One turn moves every row onto another: examples first, then more rows asked:
z905: [ 11 -18 -30  -2   0  10  -7   0  10 -27  11 -23 -33   7]
z332: [ 10 -28 -26  -1  -7  14  -6  -8  23 -20   4 -25 -31   3]
z746: [ 14 -29   8   5  27  49   1   0  21  -4 -10   1 -46  61]
z930: [ 14 -30  16   9  23  49   7  -4  23  -6 -11  -2 -50  54]
z282: [ 16 -30  10   8  24  50   4   0  23   2  -6  -2 -46  59]
z59: [ 21   7   7  45 -18  24   5  -8  -8   9 -11 -23 -27  58]
z760: [  2 -21 -30 -11  -5  42  21  -1   7 -17  22 -16 -46  44]
z406: [ 20  -6  10  13   1  37  -2  18  24 -10  19 -13  -1  11]
z966: [ 20   9   8  36 -18  18   8 -10 -15   3  -6 -19 -29  52]
z145: [ 21  -2  11  18  -5  40  -2  19  20 -12  18 -12   0  14]
z45: [ 21  -3   7  17  -3  46  -3  17  31  -8  15 -11  -4  13]
z891: [  6  27  -9   7  32  50   0  -3  -5   0 -25 -20 -33  14]
z801: [ 17 -34   8   9  24  44   2   0  20   2  -8  -1 -48  56]
z298: [  4  23  -6  10  33  51  -3  -4   0  -4 -27 -20 -31  21]
z786: [  4 -27 -25  -5 -17  44  17 -10  10 -13  17 -19 -48  41]
z490: [  4  28  -5   8  25  49  -5  -5   2  -1 -29 -28 -29  18]
z108: [  6 -22 -27  -7  -9  52  17  -9   8 -21  20 -22 -49  40]
z703: [-24   3  -7   4  -7  21  33 -17   3   5  16 -16 -30  46]
z341: [ 20  10   8  41 -18  20  10  -7 -11   4  -7 -14 -25  56]
z580: [-20   0  -8   0  -4   7  35  -8   1   1  14 -13 -34  46]
z921: [ 17 -23 -28   1  -7  12  -7 -13  15 -24   6 -24 -29   6]
z333: [29 -4 10 14 -3 44 -3 16 24 -6 15 -9  0 11]
z169: [  3  24  -5   4  25  51  -7  -3  -2  -1 -32 -25 -25  23]
z409: [-23   0 -11   2 -12  18  34 -20   3   8   9 -21 -37  42]
z430: [-11  -6 -34   6  12  12  18 -18   5  14  -7 -16 -14  11]
z134: [ 23  -2  15  14  -2  42  -7  17  24 -10  21 -15  -3  11]
z899: [  6  25  -8  11  30  51  -5  -5  -3   1 -25 -25 -32  17]
z712: [ 20   3   6  43 -15  25  13  -7 -15   5 -10 -21 -24  56]
z993: [ 14 -31  12  11  23  48   3  -1  28  -3  -7  -3 -49  55]
z57: [ 20   7  11  42 -16  21   9 -11 -10   8  -5 -20 -26  53]
z872: [ -4  -3 -40   5  22   3  17 -13  -4   8  -6  -9 -23  17]
z886: [ -5  -7 -30   4  22   4  17 -22   4  14  -9 -15 -14  19]

z333 turns into z169
z891 turns into z966
z430 turns into z409
Where do these go?
z134 turns into z899
z872 turns into z580

One turn moves every row onto another: examples first, then more rows asked:
z158: [-10  10 -13  10  11  21   7 -20 -10  -7  10  -8 -20  14  20 -27 -10  -7
 -28 -10   1 -14  40  20  -9   4]
z512: [  4 -15  26  -8   5  31 -23   0 -11  21  21  -1 -20  13  -4 -21  21 -15
   0  -1 -13   5  10  20 -12 -24]
z780: [-14   4 -20  -1  18   4  26  -9   4  -9  21  -4   1 -22  -5   3 -26   9
 -10  -8 -11 -11 -19   9  36  19]
z893: [ 13  16  -6 -10  18 -12   5  -9 -31 -21 -28 -17 -27   3   9 -12   1   1
   0   8   6  -3  28  26  -4 -25]
z830: [  7  17  13 -18 -15  -7 -17   6  19  27  28  -9  12  11  -5  -3   4  18
 -15  29 -19   9 -11  -8   3  -5]
z73: [  0   0  22   2   2  29 -18  11  -1   9  13  11 -25  14  -6 -21  27  -7
   2  -3 -21   9  10  22 -12 -32]
z122: [ 16   7   8 -18 -30  -8 -19   4  -3  10  -2   6  14   5 -11   9  -2   6
  -5  44 -16  14 -10 -16  -3  -6]
z155: [ -5   4  -9 -11   8 -29  23   1  -6 -26 -13   2   7 -23  -9   3 -23  -6
  22   9   1  -4  -2  13  36   2]
z133: [ 16 -18   7 -15  15   4 -20  25  32  13  17  12  -5 -15  -2  -7  11  10
   9 -15 -14  -7 -16   6  23 -14]
z337: [-11  -3 -31   1   7   0  10  -9   0   4  10   0   4 -15  12   7 -38  -7
 -19  -9  -3 -13   0  13  42  17]
z990: [ -1 -35  12 -11   4  16 -18  16  18  20  27  15   3 -10  -7   2  -7 -10
  -6  -9 -15  -5 -21   5  28   1]
z926: [  8   7 -24  -3  23   2  11  -1  17   3  10 -10 -11 -22   8   0 -26  19
 -17 -21  -7 -11  -6  18  38   7]
z86: [ -4  30 -11   4   7   7  13  -6 -28 -10 -14 -15 -34   6   0  -9  12  -5
   3   3  -5  -4  29  36   4 -25]
z121: [ -2 -21   8  -2  14  22 -30 -10  -7 -12   5  16   1  18  34 -16   9   7
 -21   9 -16  18   4  -8 -28  -7]
z96: [-11 -28  24 -10  -2  -6 -11  19  15 -26  -7  14  14  -9  11  21  10   1
  20  19 -12  16 -11  -2  22  -1]
z70: [  6  23  -8 -15 -16  -7  -3  -3  12  19  21 -17  15  -2  -1  13 -10  23
 -17  29 -14   4 -15  -9  20  12]
z967: [ 18  -7  16 -14  14   3 -25  12  -6   3   0   6 -22  13   1 -26  30  -1
   6   1 -10   0  12  15 -17 -40]
z125: [-24  22 -17  17   8  15   8 -24 -17 -19  -2  -2 -10  14  34 -11 -16   2
 -26   4 -10  14  27  19  -4   0]
z612: [ 19  25  -8 -18 -27 -25  -6   4   3  13  -5  -3  11  -6 -14  11 -16   7
   2  35 -10   5  -5  -6  21  -2]
z829: [ -5  -2 -16 -16   8 -25  15   3 -13 -12  -8 -21   2 -17   8  18  -8 -10
  17   7   8 -17   8  22  45   2]
z595: [ -9 -24  29  -6   2  16 -28 -13 -14  -8   4   8  10  19  28 -16   4 -16
   1  20  -7  27  22   4 -19  -8]
z574: [-18   9 -26  10   7   1  16  -2  15  -8   8   5   0 -14  11   9 -34   5
 -21 -12 -13  -5  -4  16  40  12]
z312: [ 18  45  -8 -13 -19 -21   0  -7  -4  18  -1 -17   0   6 -11  -6 -18   9
  -7  31  -6   6  14   8   9 -11]
z961: [ 11  34  11 -13 -16 -10 -13  -3   1  26  16 -15   0  21  -8 -15   0  13
 -16  33 -14  13  11   4  -9 -19]
z347: [ -8 -27  22   2   3  32 -22  -4   8  -8  17  16  -1  17  22 -22  10  -8
 -11   3  -9   6  24  -4 -25   6]
z602: [ -4 -19  13   1   3  16 -12  22  32  10  22  24  -2  -9  -8   4  -3   2
  -3 -13 -26   3 -20   9  27  -6]
z553: [-11 -12  12   2   3  24 -16 -20 -24 -19   8  25   4  14  12 -25  11 -10
   2  18 -18  23   7  -7 -29  -6]
z262: [  8 -30  18 -12   1   7  -8  27  31   2  15  12  -5 -17 -13   0   3  -7
  14 -11  -4 -19   0   7  27   2]
z39: [ -7  -9 -16  -6   5 -12  20  -2  -4 -32 -17 -10   0 -17  13  16 -18  -5
   2   6  13 -20  21   9  29  23]
z902: [ -2  13 -19   7  26  15   3 -24 -14  -8   4 -10 -19  10  29 -18 -20  15
 -40  -5  -6   3  15  16  -7  -1]
z818: [-17 -13  26   6   1  20 -21  -6  -5 -22   2  16   3  21  29  -8  14  -2
  -2  19 -17  32  16   3 -21 -10]
z338: [  7 -20  29 -10   0  20 -20  10  -2  -5   4  10 -17  11  -1 -20  31 -16
  16   3  -4  -5  27  11 -17 -16]
z479: [ -6 -41  24 -21   1 -13 -17  15   9 -12   0   8  22  -8  11  15   0 -12
  20  18  -3   8  -7   1  23   2]
z179: [ -2 -30  20 -12  -1  -3 -10   5   4 -22  -1  29  22 -13  -3   0  -2  -8
  29  16 -14  17 -17 -10  10   2]
z371: [ -1   9  -4  -1   4   5   9 -12 -29 -23 -17 -13 -22  10  14 -14   9 -13
   2  10  10 -16  47  20  -9  -5]
z607: [ -6 -43  18  -8   0   7  -8  11  25 -22   6  16  16 -13  14  12  -5  -4
   7   5  -4  -2   0 -10  17  24]
z19: [ -8   9 -14  -5   4 -19  21  10  -6 -27 -20 -10  -8 -20   2  24  -4   1
  15   9  -1  -9   4  22  43  -2]
z211: [ -4   4  21  -7  14  13 -12   0  -7   4  28   5 -12  16  -5 -39  31  -6
  15   3 -15   7   9  14 -17 -28]
z345: [  1  20 -11  -6  10   7   7 -14 -36   3  -1 -28 -26   7   6 -14   9 -13
   4   4   4 -11  32  34   6 -18]
z854: [-19  17 -25  10  14  16  18 -33 -34 -20   7  -3  -8   5  14 -19 -16  -1
 -22   6 -11   1  11  10  -7   4]
z697: [ 12  21   4 -10 -23   4 -13 -14 -20  10   2  -8   2  15  -2   4  -3  12
 -22  44 -15  17   3 -11 -18  -4]
z336: [ -8  29 -11  -4  15 -16  18 -13 -29 -15  -3 -13 -16   6  -3 -29   0  -8
   9   7   1  -6  26  29   2 -23]
z423: [-13  12 -20   8   7  15   0 -32 -29  -6   2  -6  -3  13  33 -17 -25 -12
 -20   4  -1   8  34  17  -2   4]
z609: [  7 -35   6 -14   6   0 -23   7  12 -21  -8  22  19 -13  24  12   0  11
  10  13 -11  13 -14 -16  12   8]
z819: [ -4   2 -20   0  10   1  22   4  14  -4   8  -7 -14 -17  -1  -1 -24  -4
 -12 -17   4 -32  16  20  36  15]
z525: [ -6 -19  18 -12  13  12  -4  11  23   5  37  12   6 -13 -13 -11  10   4
  12  -6 -21   2 -26   1  20  -1]
z343: [ 12  -3 -14 -13  13 -20  10  -2  -8 -29 -31  -7  -1 -25  14  18 -18  10
  14   8   5  -1   5   9  31   6]
z678: [  5  34 -13  -9 -15   1   4 -20 -13  11   7 -24   3   5   2   9 -14  20
 -25  35 -12   9   0  -5   4  12]

z595 turns into z345
z122 turns into z961
z819 turns into z607
Where do these go?
z343 turns into z133
z574 turns into z96
z155 turns into z525

One turn moves every row onto another: examples first, then more rows asked:
z334: [ 10   3 -27   6 -11  -9   2 -34  -1   3  -7 -28  15   0]
z765: [ 36 -14 -46 -24  11 -11   2 -23  20   3  28 -24  19  11]
z955: [  0 -12   1  29  20 -18   3 -23 -20  21  54 -41   7 -14]
z58: [ 21 -15 -21 -29  27 -20   7 -35  34  -4  27 -29  30 -12]
z948: [ 12 -12  -4  26  12 -12   4 -13 -30  12  56 -44   6 -18]
z387: [ 21  -8   7  19  11 -16  12  20 -24   4  20 -44   8 -19]
z80: [ 10 -15 -20 -33  16 -14   5 -14  32  20  33  -7   9  12]
z813: [ 30  -2  -8 -11 -11  -6  10   4 -21  -8   2  -8  -6 -13]
z604: [ 14 -17  -3 -45  16  -7   8 -13  35   2  39 -25   9 -16]
z768: [  7  -4  -6  33   7  -9  -2 -12  -6  18  16 -60  17 -10]
z885: [ 47 -18 -13 -36  16  -6   2 -16  22 -13  36 -29   9 -22]
z252: [ -4  -2  10 -10  -6  -7   0 -16  11  22   3  -1  -7  -2]
z749: [  4  -8  26  22  16 -15  -5   1  -1  30  25 -33  -2 -10]
z821: [ 36 -17 -28 -40   8  -7  13   8  10   2  37 -13   3   2]
z946: [  0 -12   7  21  17 -14   7  -7 -24  19  56 -35   2 -19]

z387 turns into z768
z885 turns into z58
Where do these go?
z813 turns into z334
z765 turns into z80
z946 turns into z948

